In the data rows, the value 128 means zero.
Here are some numbered points:
[107  82  67 192 150  66 137 176 132 157 230 159  75 145 123 219  47 143 155  85 109 127 144 140 142 118 158  86 146 140 113 118 189  98 127 193 150 169 118  68 150] 0
[157  76 131 183 229  69  38 137  97 151 233 137 211 135  17 251 143 135  63 130 135  92  57  74  60 142 180 148  61 190 136  79 103 184  41 170 136  82 146 140  44] 1
[ 81 118 105 153 169 140  70  99 157 165 121 100 112 137 141 136 141 159 116  97 153 163 150  75 148 149 143 171  65 104  99 135  97 194 163 116 134 189 107 175 116] 2
[101 125 121 137 161 122 127 114 180 158 155 114 141 142 146 114 162 114 101 125 119 125 138 105 122 148  99 152  89 136 106 120 105 166 137 145 183 136 149 171 129] 3
[131 145 135 148  60 149 131 119  63 127 147  49  99 103 132 170 145 153  85 130  92  62  96 132 154 175 104 129 116 122  88 131 114 120 120 149 144 138 101 154 123] 4
[105 110  73 140 132  82 119 206 152 163  99 182 189 145 180  46 124 146  82  76 188 134 166 179 201  91 165  94 167 178 126 173 150 119 180 122 169 103  78 169  48] 5
[113 146 137 117 155 153  94 114 114 112 138  89 163 196 170 164 199  85 217 112 117 144 157  60 141 184  65 146 151 146  83 208 108 139 178 102 149 124 125  88  76] 6
[148  88 118  70 149 119 103 102 132 125 113 117 139 100  76 162  99  96 111  89 181 152  76 195 107 133  80 150  90 131 146 108 110 145 118 255 172 186 191  97  78] 7
[102 144  84 126 137  72 166 171 141 136 138 160 101 145 228  61 117  87  92  94 142 137 115 131 106  78 126  76 150  91 159 105 178 123 131 126 174 123  76 133  98] 8
[ 87  97  44  66 170 173  78 117 169 130  96 136 137 146 164  85 130  96  88 101 109 126 139 118 139  53 113 124 138 144  93 172 107 135  68  99 183  67 180 159 111] 9
[ 92 107 137 162 126  60 147 165 158 188 186 157  83  44 150 152 210  67 163  94 133 125 152 177 164  81 185  95 126 126  93 125 186  70 111 127 133 153 114 142 179] 10
[206 152 135 104 162 131 152  99  82 114 103 115  99 106  32 185  94 110 125 170  96  88  59 133 153 202  87 147 123 110 130 161 108 198 123 119 140 145 189  95 100] 11
[115 217 142 195  55 103 166 139  73  21 146  23  36 193 101 139 119  71 125 175  26 133  83 145  82 134  94  88  77  51 109 158 113  42  75  99  99 104 123  83 176] 12
[104  92 149 148 137  97 140 167 144 125 102 147 122 122 199  87 170  91 137 142 155  69 114 176  82  83 157  90 165 141  90  88 155 140 209 120 165 146 108 147 140] 13
[ 93 244 127 229  61 104 172 118  89  38 101  31  18 161 208 124 144 168 169 104  45  84  96  86 138  76  95  75 114 194 166 102 121  40  73  54  87  94 140  77 223] 14
[ 93 215  94 144  59 103 195 114  38  70 155 138 152  80 118  80 125 119 221 129 207  75 116  93 206 163 121 113 110 128 123 117 101  96 146 142 159 151 101 109 114] 15
[102 126 128 133 108  91 161 214 180 134 101 141 151 118 155  59 121 135 104 150  76 171 132 127 191 125 211  64 186 158 126 150 181 150 159 106 127 108 109  85  93] 16
[109 175 153 111  72  92 255 119  37   5 180  92 148  88 151  31  83 109 136   0 167 106 152 162 151  90 145 255 130   0  60  86  89  99 182  88 144 188 230 104  14] 17
[172 208 160 125 102 140 171  63  98 145 163 134  72 102  81 198 114  81 156 176  80 113  78 100 189  87  81 117 164 166 107 117  89 134 131 120 183 141 109 115 195] 18
[136 124 144 174 239  82 102 156 127 138 152 185  93 128  78 171  81  55 148  70 133 160 207 135 120 180 172  76 179  95 131 163 175 119 100 109  51 153 126 149 165] 19
[ 75 108 139 192 152  68 151 197 167 122 181 168 137 163 163 131 106 110 150 199 136 153  82 134  55 110 142  79 159 203 187 127 173 162 114 126 115  96 103 170 116] 20
[136  78 100  76 132  98  79 111 127 166 161 161 119 114 118 244 175 163 139 108 173 101  70 117  93 120  77 165  95  97  85 134 100 167  94  87 156 165 193 179  87] 21
[171 110 103  75 112 154  79  93 173 119 114 143  94 143 105 161 108 130 184 183 155 127  79  94 152  80 130 165 121 159 164  95 105 160  80 134 147 156 221 168  79] 22
[121 111 124 190 144  80 127 174 129 153 150 166 140 223  84 196 201 125 119  65 179 159 161 109  94 137 164  87 140 213  57  41 162  93 118 118 154 124 101 161 140] 23
[ 86 116 107 119 104 135 129 122 155 122 119 115  85 122 134 129 168 201 141  68 139  97 163 122 159 175 105 163 119 128 201  97 110 143 179 149 128  99 137 138 133] 24
[116 117 134 170 135 158 113  90 108 143 115 101 160 116 117 134  78 149 101 157 127 124 134 124 103 169 129 139  54 110 160  81 107 159 158 104 107 103 118 121 146] 25
[112  82 108 116 100 196 135 106 122 174 114  92 141 128 149 147 153  91  66 107  82 110 130 159 116 173 115 106 130 140  56 178 110  99 184 130  80 131  88 207 153] 26
[144  68 115  95 133 137  87 102 177 121 135 122  71   0 166 152  85 142 122  72 134 124  79  88 170 107 112 153 151 124 141 126 112 167  72 148  88  81 200 136  69] 27
[214 114  75  83 136 166 111  67 142 110 124 158 120 183 117 187 178  98 129 106  96 101  67 129 135 113  80 138 160 186 166  72  92 173 132 130 125 143 107 221 102] 28
[ 95 175 127 151 190 154  74 123 156 199 124 106 114  91 114  98  83 169 128 126 161 149  96 188 141 172 152 144  56 109 148 116  90 199 156  89  85  43 111 103 133] 29
[105 104 170 122 115 159 112  77 166 169 117 110 152  56 100 141 163 126 157 130 172  94 111 135 136  81 144 148  94 170 128 162  91 215 169 160 155  61 118  96 138] 30
[143 115  94  79 119 158 119  87 159 122 155 167  67 107 130 152 188 169 172 105 100 167 142 155 129 135  87 175 136 120 162 113  98 142 156 234 164  44 125  94 127] 31
[ 93 151 164 115 195 137  75 116 167 136 135  98 124  90 132 148  86 157  80  57 187 155 136 157 157 189 140 150  53 146  86  93  99 159 113 106 189 171 134 110 137] 32
[210 159 115  89 114 154 123  65 119 102 150 121 102 112 126 148 117 138  95 135 131  68  73 105  82  96  74 133 174 161 136  76  88 192 135 167 120 142 107 158 151] 33
[ 89 156 128  93  27  88 205 137 107 115  81  34 102  41 100 113 137 126 159 129 151 117 120 100  85  73 106 105 114 138 124  87 109  37 145  42 121  84 131 182  67] 34
[177 114 119  67  92 150 107 103  70 129 102  94 103 122  79 148 159  68 172 158 114 126 102 165 157 139  73 200 155 196 136 110  96 195 154  51  96  66 170 192  90] 35
[ 74 135 124 141 181  70 171 215 160 161 133 159 223 161 106 163 130  63 133  99 123 135 161 171 131 114 150  62 194 129 163 115 166  91 118  54 123 149 114  34 167] 36
[113 166 123 123 176 144  85 100 198 161 136 117 132 126 112 173  98 188  86 150 172 117 131 161 126 168 125 160  83 106 147 163  89 111 143  92 163 104 132 137 118] 37
[ 78 127 130 108 184 152  94 112 154 157 134  98 149 109 170 134  64 124 206 149 108 150 106  76 115 129 111 140  85 144 173 133  99 138 175 120 166 175 121 139 122] 38
[135 122 142  91 157 140  93 105  76 158 135  98 107 104  80 191 107 111 159 100 167  65  69 126 106 154 112 129  95  97 137 117 100 163 129 153 103 119 154 112 106] 39
[113 113 106 141  94 120 174 146 135  92 114 114 111 212 175  74 148 187 150  73 161 145 166 117 186  97 174  93 148  36  81 104 208  69 195  85 124  82  73 156 111] 40
New points follow, each followed by the numbers of its five nearest points above by angle, nearest first.
[ 90 100  47  86 200 184  92 135 140  83  85 155 168  92 147 116 163 111 150  78  69  93 129 145 100  48 115 134 159 126 138  94 108 124  75 142  61  90 151 129 103] 9 27 28 31 22
[148 231 167 180 153 125 148 129  95  37 205  62  30 170 149 109 121 112  77 246  35 147  81 128 139 151  56  76 196 167 128 113 152 113 105 129 175 183  74  48 166] 12 18 14 4 33
[121 127 148 101 139 183 104  90 134 124 143 159  67 140  60 197 140 162 103 194 146 117 121 162 110 127 109 150 148 155 132 179  94 152 133 133 150 151 163 131 108] 11 37 22 21 18
[159 215  29 159 121  76 149 147 105  78 188 180 214 137 175 101 132 197 111 157 168 137 124 128 184 200  77 122 196  40 145 108 112 102 126  98 147 162 145 124 119] 15 17 8 40 5
[165 215  41 160 137 190 153  43  56 140 153 121 149 124  11 120 182 147 116  37  99 149 148 161  88 112 188 186  77  67  36 141 114 133  80 149 124  93 153 102  43] 17 1 11 39 31
[186 132 202  92 102 162  92 107  72 129  92 109 123  13  60 192 190 179  82 143 108  89  85 110  52 181  52 156 120 194 188 153 119 100 136 100  74 151 174  80 105] 11 39 35 33 4
[ 69 218 128 200  83 123 186 139 167  53 254 173 123  81 141 128 130 167 111 193  92 170  95  83  67 163  92  72 137 175 160 117 157 162 126 100  72 161  85 157 153] 20 14 12 15 18
[157 149 163 118 116 172 147  64  95 107 134 171 102 204  50 135  52 125 142 194 123 134  79 119 128  71  78 124 143 193 114 159  90 110 112 146  76 107 120 107 174] 18 33 11 12 22
[142  71  73  75 198 187  89 121 107 107  88 187 192  75 149  67 135 108 117  98  58  67 192 179 131  52  96 116 127 145 140 153  97 161  65 169  83 127 206  96 116] 9 27 7 31 22
[100 107 176  88  60  82 133 168 179  89 111 115 133 135  91  88 130 158 156 123 165  90 205 124 142  86 148  71  88  88  70  74 195  79 205  29 188 114  60 113 123] 40 34 13 16 5
[176 112 176 110 110 142 140  93  56 151  55 166  64 120  77 137  32 122 132  77 103 156  90 157 156 154  66 146 162  92  71 137 101 111 118 164 109 123 177 183 129] 11 39 7 35 18
[134 150 175  87 156 174  88 106 136 110 169  95 112 115 123 132 111  79 129 211 123 191 129 166 211 128 132 199 126 145 152 143 100 152 140  92 120  97 132 153 125] 35 29 22 37 18
[140 197  95 152  71 138 188  94  41 102 124 130 174 153  93  86 180 216 105 193 181 147 113 152 168 123 139 147 107 131 120 115 104  70 160 169  75  91 112 118 151] 15 40 4 14 12
[158  91  82 198  91  83 205 136 113  75 164 186 187 111 168  65 147  84 134  86 170 131 107 122 132 162 145 158 193  99  97 172 119 129 146 143 104 134 120  98 102] 17 15 5 8 16
[131 110 137 178 122  67 194 154 138 155  89 143 113 170 109  93 173 165 122 158 142 159 175 164 130 148 136  75 151 109  82 202 207  95 153 112 149 134  90 154 104] 40 5 16 23 13
[148 105 180  78 163 111  99 111 102 112 130 163 141 171 147 177 141 135  93 154 203 101  74 192 128 164 161 146 136 179  65 137 116 212 101 108  72 150 181  90 139] 21 39 11 1 32
[116 115  84 139  47  92 161 150 153 129 149 177 182  88 141  90 132 188 107  92 193 132 133 100 139 127 125 115 168 144  85 122 116 134 140 156 165  74  84 159 125] 5 15 40 8 16
[ 93 119 129 132 117  60 123 166 153 165 170 124  71  64 141 157 149 127 100 110 144 123 213 124 139 121 189  92 134 132 102 124 208 103 124 184 136 138 135 188 175] 10 0 19 23 13
[210 136 195  69 119 152 100  89 127 137 146 130 100 117 110 118  87  93 166 156 120 202 100 170  55 100 109 165 132 105  83 191 100 169  73 136 102 109 193  68 164] 11 7 22 35 39
[165 152 153  92 130 170  95  89 137 120 139  95 128 163 113 117  86 164 111 119 121 104  97 136 159  92 139 153 113 136  79 126 106 105  92  34 176  27 173 195 138] 9 37 35 22 29
[ 89 238  38 103 175 104 213 160  94  35 169 213 177 134 146 120 145 114 144  99 123 140  68 161 192 113  92 146 255  49 115 149 103  94 122 120  48 157 134 174  68] 17 15 8 36 40
[162 138 142 141 118 159 113 101 108 127 122 134 120 134 132 128 116  88 109 104  79 155 148  67  61 108 113 147  72 117 121 138 103 133 170 184 166  59 127 122  49] 31 6 3 1 25
[106 124 103 151 118 132 113 104 174 144 128 154 122 141 154 129  98 105 120 146 121 191 156 164 160 143  82 156  97 149 111 120  98 141 149 151  74  85 101 107 137] 29 31 25 26 2
[ 92 178 165 147 147 174  63 118 162 217 114  89 107 149 116 104 128 113  91 116 165  97 157  52 148 203 148 197  66 144 106 105  90 127 136 157 101  94 145 182 195] 2 3 29 32 25
[100 172 161 168 151 166 107  74 198 237 147  85 145  82  92 130 153 117  75 117 140 129  87  35 132 118 124 177  84 128  67 167  86 147 166  62  39 162  86 129  94] 2 29 37 30 26
[136  90 127  73 121 186  97 119  66 128  62 108 159 119 150 100 206 124  95 136  91 105 133 221 159 175 125 170 122 178 201 128 108  78 122 163 136  77 181 165  83] 35 24 31 26 28
[ 98 154 130 126  74 119 128 146 167  96 158 125 156 126 113  49 142 145 139  88 153 166 177 146 150 135 108  97 150  49 170 126 167  59 195 160  28  86  62  75  73] 40 16 5 24 8
[103 106  97 195 168  84 103 155 129 157 123 128 127 149 150 115 112  68 102 107 209 150 228 155   0 200 166  92 150 158 114 211 157 133 105 142 160 149 100 146 144] 19 23 20 5 36
[135 157 124 121 108 144 117 131 136 123  58  99 122 206 125  85 144 122 137 158  74 144 102  56 128 160  77  97 121 220 120 151  89 134 152 182  66 162 105 153 109] 6 28 26 14 33
[165 164 195 185  90 164 149 117  69 134  58  62 140 121 193 115 163 208 158 149  52 128  90 135  57  81  93 119 129 166 142 182 114  98  61  78 180  85 178  85 146] 14 12 34 4 18
[202 105 160 107 164 165 141  88  69 141  74 128 125 118  79 172 115  93 144 119 154  62 112 123  71 191  77 140 162 131  76 255  99 157  97  87 134  95 175  77 135] 11 39 6 35 21
[ 71 165 136  85  31 123 211  96  48  17 160  92 117 245  66  36  80 203 147   7 202 219 183 109  40  50 179 198 137  28  66 184 112  84 179 124 134 148 204 167  39] 17 40 34 15 12
[129 132 157 158 122 155 137  71 108 206 135  88 215 164  93 159 136 222 157 168 214 128  98 149 135 102  86 130  96 171 111 169  87 183  97  94 152 146 109 128 102] 30 37 21 1 25
[ 82 100 128  92 137  83 137 187 156 104  87 161 122 135 167  83 197  64 155 133 165 110 131 137 150  76 136  89 180 186  57 185 174 107 164 141 124 113  74 156 131] 13 5 10 16 8
[ 91 124 149 134 115 100 134 166 146 114  62 151 139  99 149  78 114 114 157 155 100 153 201 112 113 169 185  73 129  97 202 159 196 176 137 152 127 187  79 166  94] 16 8 20 19 5
[132 148 194  95 108 130 114  78 125 151 115 152 133 104 101 140  89 170 118 194 118 145  70 171 111 128 146 166  71 105 125  98 109  92  64 121  80 183 155 162 137] 22 25 37 21 11
[105 130  82 144  95  95 167 155 169 116 174 156 123 158 168  77 103 152 199 106 177 176 132 107 108 153 146 107 175  55 134 141 170  72 133 179  71 137  64  84 122] 40 8 0 16 15
